In the rows, zero is written as 128.
One turn moves every row onto another: examples first, then more rows asked
k_138: [134 131 105 139 104 132 122 112 182 102 100 113 131  94 159 132 130 137
 175 113 114 125 109 132 149 132 135]
k_10: [135 112  73 139 108 121 143 135 154 119 139 136 161  86 165 150 114 110
 149 110 117 131 135 134 161  86 130]
k_80: [136 133 101 131 109 140 107  96 152 111  94 128 151  92 163 137 129 125
 171 129 118 118 112 137 143 131 120]
k_640: [135 146 124 151 124 137 130 150 145 133 123 134 168 117 173 152 137 122
 141 123 110 129 116 101 132 112 137]
k_771: [131 155 103 149 107 133 127 119 165 105 113 128 160 113 134 145 148 144
 156  94 129  97 122 131 136 131 145]
k_830: [113 146  93 154 126 143 127 156 144 118 124 125 155 109 158 165 129 123
 147 122 114 146 119 103 140 111 144]
k_40: [152 138 105 120 114 156 116 104 138 108 101 117 144  99 147 137 139 125
 152 118 119 124 114 131 138 142 111]
k_127: [153 109  90 113 105 132 151 121 148 139 135 130 151  90 169 143 128 117
 143 102 108 127 137 135 148 112 102]
k_749: [170 117 101 118 113 131 154 156 153 138 146 130 163 100 150 141 142 103
 136 113 115 122 111 131 158 120 135]
k_533: [148 116  89 121 113 132 154 134 143 133 144 136 169  94 172 148 133 106
 129  95 119 125 139 136 150 108 113]
k_467: [156 115  81 122 114 117 152 129 152 140 137 142 171 108 169 144 137 101
 143 114 122 128 124 134 161 114 149]
k_754: [158 116  88 135 110 123 145 157 165 125 141 129 158  93 143 141 124 111
 156 124 115 124 108 132 169  97 151]
k_730: [131 142 107 146 112 137 115 118 152 109 112 130 159 107 133 154 143 145
 161 109 132  87 124 137 129 119 140]
k_775: [128 141 118 146 130 147 127 158 138 125 131 130 156 103 156 157 135 122
 145 126 111 141 114 104 127 104 143]
k_622: [127 142 107 138 113 146 116 118 146 107 119 134 157 100 128 152 148 144
 157 104 129 100 125 139 120 118 140]
k_550: [148 136  98 125 113 144 118  97 152 100  98 117 133 103 151 131 143 129
 163 122 122 137 111 129 147 132 146]
k_737: [134 134 111 133 107 147 117 118 167 111 101 114 143  90 159 138 127 136
 162 112 112 112 116 134 139 140  97]
k_571: [117 152 112 153 122 143 135 147 149 119 131 134 160 107 172 152 135 120
 140 107 106 146 120 101 130 109 133]
k_917: [162 118  94 126  99 139 150 142 165 123 142 118 141  83 141 136 117 122
 154 110 102 131 120 129 162  99 104]
k_582: [144 109  73 130  98 123 144 120 165 126 130 126 145  92 161 145 109 119
 160 114 112 132 132 134 161  93 117]
k_623: [125 149  91 139 114 142 119 115 147 101 117 130 157 104 127 151 150 143
 156 100 130 105 127 139 129 127 150]
k_464: [136 149 116 148 108 137 123 120 162 106 113 130 159 107 134 146 147 148
 161 100 127  89 124 134 127 121 136]
k_937: [151 118  93 136 108 137 146 162 156 119 151 124 154  80 145 146 120 112
 144 108 111 123 120 133 158  92 114]
k_415: [154 107  76 110 104 124 147 112 153 147 127 134 159 103 166 142 132 111
 154 120 112 131 122 135 158 121 138]
k_118: [148 136 110 126 112 151 130 119 165 101 106 103 126  99 147 134 145 138
 154 106 116 131 114 129 143 145 123]
k_600: [164 117  79 124 100 129 147 136 169 132 135 124 144  96 138 136 124 117
 166 125 107 133 106 130 175 110 144]
k_694: [172 118  97 104 106 139 154 137 156 143 140 128 152  98 145 134 143 114
 147 115 102 131 111 131 157 127 125]
k_161: [127 155 105 142 111 141 128 113 155  99 121 131 157 105 132 141 153 143
 153  90 125 105 123 133 126 129 145]
k_76: [130 139 104 152 128 137 124 156 142 135 118 126 163 119 161 167 131 122
 147 135 118 129 113 102 140 113 147]
k_871: [119 149  97 158 121 131 135 144 151 130 116 130 168 123 176 159 129 120
 145 118 115 135 122 100 144 118 138]

k_754 -> k_937
k_771 -> k_464
k_118 -> k_138
Now these:
k_76 -> k_775
k_917 -> k_582

One turn moves every row onto another: examples first, then more rows asked
k_319: [113 110 119 138 112 119 134 137 109 133 136 133 116]
k_752: [133 110 136 149 124 113 128 122 137 157 129 153 102]
k_828: [116  99 117 109 108 107 146 133 137 149 127 126 114]
k_888: [114 139 134 118 111 125 158 124 109 149 122 135  98]
k_74: [110 147 122  97 110 118 145 128 136 160 124 136 133]
k_848: [110 142 137 125 106 129 137 116 112 133 118 115 109]
k_48: [146 128 124 125 109 102 132 130 132 154 106 156 140]
k_792: [135 100 135 140 115 105 133 129 143 157 118 147 107]
k_729: [117 113 113 154 106 122 142 118 134 157 140 140  95]
k_790: [130 106 122  98 112 124 136 103 135 144 117 130 115]
k_861: [122 152 141 125 100 118 140 103 125 145 110 117 113]
k_143: [102 135 112 139  98 115 138 100 132 145  98 130 126]
k_98: [142 137 134 147 101  91 143 100 140 158 122 139 128]
k_231: [141 122 117 153 108 103 143 115 145 157 120 137  94]
k_808: [129 165 136 121 119 117 134 110 122 140 114 128 126]
k_351: [100 121 114 122 117 105 150 122 126 127 144 138 134]
k_670: [141 133 130  98 107 105 126 108 131 151 126 129 140]
k_793: [128 124 106 148 131 132 117 114 122 151 142 143 108]
k_361: [122 108 117 150 108  98 149 114 145 159 134 148 126]
k_348: [133 149 100 111 112 124 146  98 135 150 111 128 138]
k_755: [ 97 144 108 147 110 128 134  99 119 143 112 136 120]
k_862: [130 134 123 108 125 125 120 116 110 139 144 132 127]
k_827: [126  91 123 141 115 113 147 107 136 139 123 131 106]
k_62: [134 143 116 122 125 112 129  99 120 137 146 129 138]
k_680: [139 126 127 118 125 131 129  87 133 149 137 140 110]
k_95: [111 105 118 144 103  99 136 131 146 153 122 135 100]
k_658: [121 144  93 116 121 138 141 111 118 139 120 128 129]
k_883: [130 155 120 114 120 126 144 130 136 173 132 142 110]
k_873: [116 144 131 112 114 120 131 128 117 132 105 124 125]
k_959: [135 132 118 137 122 124 120 139 117 143 127 159 126]
k_925: [135 109 113 122 100  98 136 115 150 159 102 136 126]
k_613: [137 139 127 140 126 110 138  98 140 162 152 142 105]
k_243: [126 127 108 105 118 116 126 133 116 144 137 134 143]
k_311: [113 145  89 130 110 113 141 112 142 144 108 125 135]
k_137: [111 137  98 113 129 109 142 133 140 162 109 141 111]
k_636: [115 152 102 126 137 112 140 118 143 166 118 149 109]
k_999: [120 137 125 132 115  93 152  98 142 140 142 141 139]
k_632: [119 126 122 159 114 106 131 116 146 159 137 142  95]
k_216: [125 106 110 150 114 111 141 130 133 147 124 136  90]
k_22: [110 160 121 110 122 126 138 121 127 160 140 142 128]
k_682: [136 105 125 148 118 110 148  94 140 147 129 138 104]
k_915: [111 147  87 139 122 125 138 109 132 144 118 130 130]
k_611: [123 106 114 143  91 107 149 114 148 162 122 138 102]
k_930: [119 145 116 104 116 123 147 142 137 168 127 136 113]
k_412: [126 122 115 104 111 104 135 115 126 134 128 123 148]
k_445: [114 103 115 152 115 112 145 124 138 153 141 151 120]
k_804: [128 147 139 122 105 114 160 110 122 159 115 137 102]
k_928: [145 148 118 116 116 105 129 109 129 155 136 141 146]

k_48 -> k_999
k_445 -> k_827
k_883 -> k_915
Now these:
k_729 -> k_216
k_670 -> k_928
k_658 -> k_873
k_636 -> k_755
k_925 -> k_98

One turn moves every row onto another: examples first, then more rows asked
k_259: [144 141 167 108 145 129 190 136 135 122 119  81 131 154 113 138  91 132
 132 130]
k_453: [157 147 165 141 164 132 160 126 132 121 114 123 146 147 110 118 127 118
 131 107]
k_832: [136 108 124 139 153 128 160 134 114 116 143 101 133 133 111 140 142 126
 130 136]
k_698: [144 114 150 102 118 126 154 145 130 135 122  87 114 173 119 153 125 135
 120 134]
k_99: [137 115 153 135 151 124 162 149 111 141 149  99 140 129  98 135 110 124
 104 131]
k_65: [158 146 172 140 163 133 164 124 133 129 108 126 145 136 109 127 123 126
 125 109]
k_214: [145 142 167 112 141 127 195 137 134 125 122  87 139 150 116 144  96 144
 130 129]
k_184: [143 116 150 127 138 126 159 144 112 147 148  86 126 128 103 145 111 135
 108 139]
k_13: [135 114 120 133 145 131 155 143 123 111 128 109 135 137 112 152 138 128
 141 139]
k_164: [158 151 169 146 161 131 159 126 137 131 113 118 141 142 112 119 126 119
 127 109]
k_559: [141 107 143 108 126 138 154 140 126 133 120  86 116 180 117 150 126 129
 119 136]
k_93: [137 122 161 138 126 121 167 125 139 159 132 110 138 129 102 143 101 119
 132 116]
k_980: [166 122 130 138 144 126 170 116 133 113 121 123 123 124  91 136 119 119
 124 131]
k_552: [148 136 163 111 142 131 190 139 138 122 122  83 130 151 114 141  84 131
 132 128]
k_288: [158 150 171 136 161 120 166 128 135 125 117 125 145 139 113 124 125 120
 137 112]
k_893: [146 134 164 115 147 136 192 136 141 119 119  85 147 151 117 143  91 138
 129 126]
k_195: [165 110 133 122 137 118 169 125 137 113 123 119 118 130  92 141 111 115
 132 144]
k_952: [148 140 171 113 142 137 192 135 139 118 120  91 133 151 106 140  87 137
 128 123]
k_906: [150 138 165 105 145 131 190 133 138 117 112  91 143 152 110 146  90 135
 131 125]
k_541: [153 146 167 144 165 122 161 122 135 126 110 123 142 147 110 127 132 122
 137 108]
k_363: [145 140 166 112 140 134 192 136 140 114 122  85 132 152 111 144  91 135
 133 131]
k_21: [139 121 123 126 150 123 168 143 114 114 137 104 145 132 103 133 132 124
 139 139]
k_677: [142 106 160 128 163 139 138 127 145 123 129 119 123 149 108 143 149 118
 101 121]
k_342: [136 116 143 105 123 129 154 138 128 139 122  82 122 178 116 152 126 137
 124 134]
k_963: [146 106 152 123 168 135 140 132 143 124 128 123 124 149 109 142 149 117
 101 118]
k_362: [158 150 168 140 166 123 164 129 135 128 114 120 147 142 110 125 128 128
 136 110]
k_774: [164 119 137 137 141 112 166 121 151 114 124 129 115 132  93 138 115 124
 116 130]
k_975: [144 102 156 128 163 133 145 128 155 126 131 116 116 154 117 146 151 118
 107 124]
k_105: [155 149 170 140 157 121 164 120 139 133 104 115 139 148 113 119 126 125
 129 106]
k_278: [140 106 156 126 168 133 141 132 145 127 134 111 115 158 113 144 149 113
 104 120]
k_299: [143 102 155 135 126 107 160 126 130 153 122 112 125 129  99 142 106 115
 123 122]
k_122: [144 105 158 122 166 141 138 130 143 119 132 116 114 153 108 145 148 121
 104 125]
k_519: [145 103 150 132 164 137 139 117 146 126 125 117 119 157 114 140 149 116
 107 123]
k_699: [159 149 176 136 164 126 170 129 133 129 115 125 144 143 111 125 128 123
 135 111]
k_657: [140 110 138 110 122 132 151 138 132 137 120  84 115 179 115 150 126 133
 120 134]
k_397: [146 136 175 111 145 145 190 139 139 125 124  86 140 155 114 147  94 135
 123 128]
k_335: [140 117 139 107 124 138 157 140 131 132 128  83 108 172 119 150 128 132
 121 141]
k_203: [148 113 156 131 124 114 178 115 132 147 125 109 137 123 101 145 101 128
 130 122]
k_573: [145 120 140 104 118 133 153 145 132 131 117  86 117 170 119 151 129 138
 118 139]
k_42: [139 120 140 104 130 130 150 140 129 132 117  82 119 174 122 143 137 140
 120 137]
k_44: [140 121 146 127 149 129 152 146 118 134 150  85 140 136 105 136 101 142
 106 142]
k_400: [138 107 139 109 121 131 150 141 126 133 122  86 119 176 120 151 125 128
 115 135]
k_705: [143 107 157 121 166 134 141 126 143 124 121 121 122 153 108 141 152 117
 101 120]
k_723: [150 107 161 127 166 145 149 127 152 117 126 120 115 156 113 148 149 115
 109 126]

k_288 -> k_963
k_278 -> k_698
k_214 -> k_65
Now these:
k_980 -> k_832
k_99 -> k_299
k_699 -> k_705
k_42 -> k_397
k_363 -> k_362
k_164 -> k_975
k_541 -> k_122
k_774 -> k_13

One turn moves every row onto another: examples first, then more rows asked
k_8: [125 151 126 110 121 117 124 115 122 148 132 151]
k_628: [148 116 125 116 128 140 127 124 115 127 116 126]
k_590: [121 126 119 167 122 132 127 132 119 139 133 123]
k_853: [110 130 133 129 107 146 124 128 144 131 135 115]
k_373: [122 134 131 129 126 129 148 154 131 106 123 113]
k_379: [131 147 120 125 140 132 143 143 150 105 118 137]
k_60: [118 147 133 124 113 107 130 157 128 133 151 136]
k_850: [121 134 113 162 129 133 123 115 123 142 124 137]
k_879: [131 138 124 127 129  88 118 120 132 147 112 132]
k_489: [126 133 113 172 131 126 126 145 131 129 135 134]
k_469: [112 152 129 134 118 120 120 121 121 116 109 151]
k_128: [135 138 121 132 132  91 119 142 158 141 128 126]
k_603: [127 130 130 134 121  87 123 143 137 145 128 112]
k_695: [102 145 133 128 117 142 143 128 140 120 122 117]
k_735: [146 126 121 121 136 100 121 126 143 150 123 120]
k_521: [137 132 124 113 138 145 144 122 132 120 112 124]
k_614: [143 125 107 161 140 136 126 135 138 137 135 133]
k_341: [131 129 131 136 120 116 129 162 119 105 123 128]
k_201: [135 145 119 128 132 138 121 135 162 115 128 147]
k_213: [142 141 122 114 126 120 130 152 145 136 152 139]
k_384: [114 146 130 125 128 128 142 120 116 114 102 133]
k_954: [118 136 128 131 118  98 118 120 146 155 124 117]
k_232: [113 140 136 115 105 118 128 131 116 149 143 129]
k_69: [141 127 109 158 141 128 125 125 117 136 122 140]
k_46: [151 138 122 105 133 115 129 137 121 138 135 148]

k_373 -> k_695
k_614 -> k_489
k_341 -> k_853
Now these:
k_232 -> k_8
k_735 -> k_128

One turn moves every row onto another: examples first, then more rows asked
k_251: [133 110 118 116 123 100 122 125 133 100 142 108 142  94 116 122 130 131
 111 132 150 143 142]
k_333: [125 129 140 126 114 117 116 123 135 129 144 102 118 108 114 144 134 149
 137 123 141 114 107]
k_884: [158 145 103 125 112 131 114 108 107 149 130 137 113 127 128 112 117 137
 120 143 121 134 131]
k_206: [125 124 138 131 139 106 133 130 134 109 149 117 127 103 103 128 125 134
 117 143 144 131 134]
k_235: [136 136 121 131 140 120 103 123 124 138 130 143 106 146 150 121 125 124
 137 131 142 154 127]
k_403: [157 129 103 118 118 126 114 103 106 138 127 130 117 137 145 125 121 136
 123 148 117 128 134]
k_731: [137 141 107 130 121 124 107 124 125 138 125 150 119 136 145 107 117 119
 131 112 143 163 122]
k_537: [125 152  99 130 120 127 108 132 111 113 115 132 115 154 142 129 131 156
 127 125 139 138 136]
k_591: [161 131  96 115 110 126 107 103 107 142 130 126 118 128 141 115 126 134
 119 146 121 134 135]
k_753: [154 135  98 122 108 131 123 105 105 139 123 140 124 132 140 118 110 132
 119 134 115 131 127]
k_989: [138 138 127 122 104 115 108 120 133 132 137 105 120  94 104 135 127 156
 134 111 155 131 116]
k_64: [130 108 126 122 134  98 133 120 127  96 135 115 140 104 119 140 118 137
 116 131 147 136 143]
k_85: [124 151  94 123 110 130  98 139 119 115 128 122 120 148 143 111 151 144
 119 131 136 141 132]
k_450: [128 110 143 141 130 106 128 118 152 113 133 113 141 113 125 130 122 148
 129 128 135 119 146]
k_782: [127 115 131 134 109 110 123 125 158 116 141 110 153 101 122 104 133 135
 120 121 135 129 139]
k_531: [151 132  98 119 104 133 118 108 110 142 129 134 125 130 142 110 121 125
 115 139 111 129 123]
k_452: [126 124 123 130 122 106 141 125 130 103 132 128 145  96 104 125 107 131
 113 115 146 142 131]
k_185: [127 160  93 126 107 130 100 138 117 119 122 129 119 143 135 109 140 150
 120 123 140 147 133]
k_477: [139 125 107 125 130 118 104 117 121 130 120 143 118 144 160 123 118 122
 133 118 144 160 132]
k_562: [135 132 128 128 131 104 125 129 132 111 145 118 128  90  97 119 121 140
 116 132 155 145 142]
k_468: [123 117 144 142 124 112 127 125 158 121 144 112 143 108 119 113 132 140
 126 130 131 119 137]
k_462: [137 129 134 142 118 108 124 119 152 122 129 120 143  99 108 114 114 152
 128 112 147 136 150]
k_177: [130 130 124 124 100 116 123 117 130 122 125 112 132 100 114 144 114 152
 133  98 145 125 108]
k_913: [130 117 135 143 122 107 134 115 148 113 124 121 151 108 119 125 109 148
 129 111 139 127 145]
k_449: [132 115 130 119 111 110 115 113 127 116 127 101 126 110 126 156 125 154
 137 114 146 118 115]
k_168: [140 119 128 132 115 106 115 119 155 118 136 108 146  96 117 107 129 148
 124 120 147 137 154]
k_368: [121 124 127 120  96 120 118 124 136 123 140 103 134 101 120 131 135 138
 128 111 137 118  98]
k_508: [118 119 126 127 121 110 138 132 135 104 146 119 146  97 111 116 124 121
 109 126 138 135 123]
k_981: [135 123 107 119 122 120  97 122 127 130 130 135 121 140 162 110 134 112
 130 126 137 159 125]
k_739: [117 154 105 133 120 130 112 137 114 115 123 132 115 157 143 125 136 148
 126 131 132 133 126]
k_192: [136 117 118 110  97 110 103 117 134 120 137  93 130  97 122 135 139 148
 128 113 149 128 119]
k_958: [128 156  91 127 109 127 105 134 113 114 114 133 122 147 138 119 130 153
 122 117 141 145 137]
k_260: [126 133 115 131 126 126 111 127 127 137 131 146 118 144 153 112 125 112
 131 123 132 152 112]
k_26: [142 138 112 125 128 121  93 124 127 142 134 140 108 136 147 106 134 122
 132 128 146 163 131]
k_337: [117 148 100 127 112 131 106 139 119 113 126 127 121 154 147 117 145 143
 120 129 129 133 124]
k_617: [152 141 108 125 116 133 116 110 109 148 136 134 113 133 132 115 123 133
 120 150 113 125 125]

k_192 -> k_989
k_731 -> k_477
k_85 -> k_185
Now these:
k_531 -> k_591
k_450 -> k_468
k_562 -> k_452

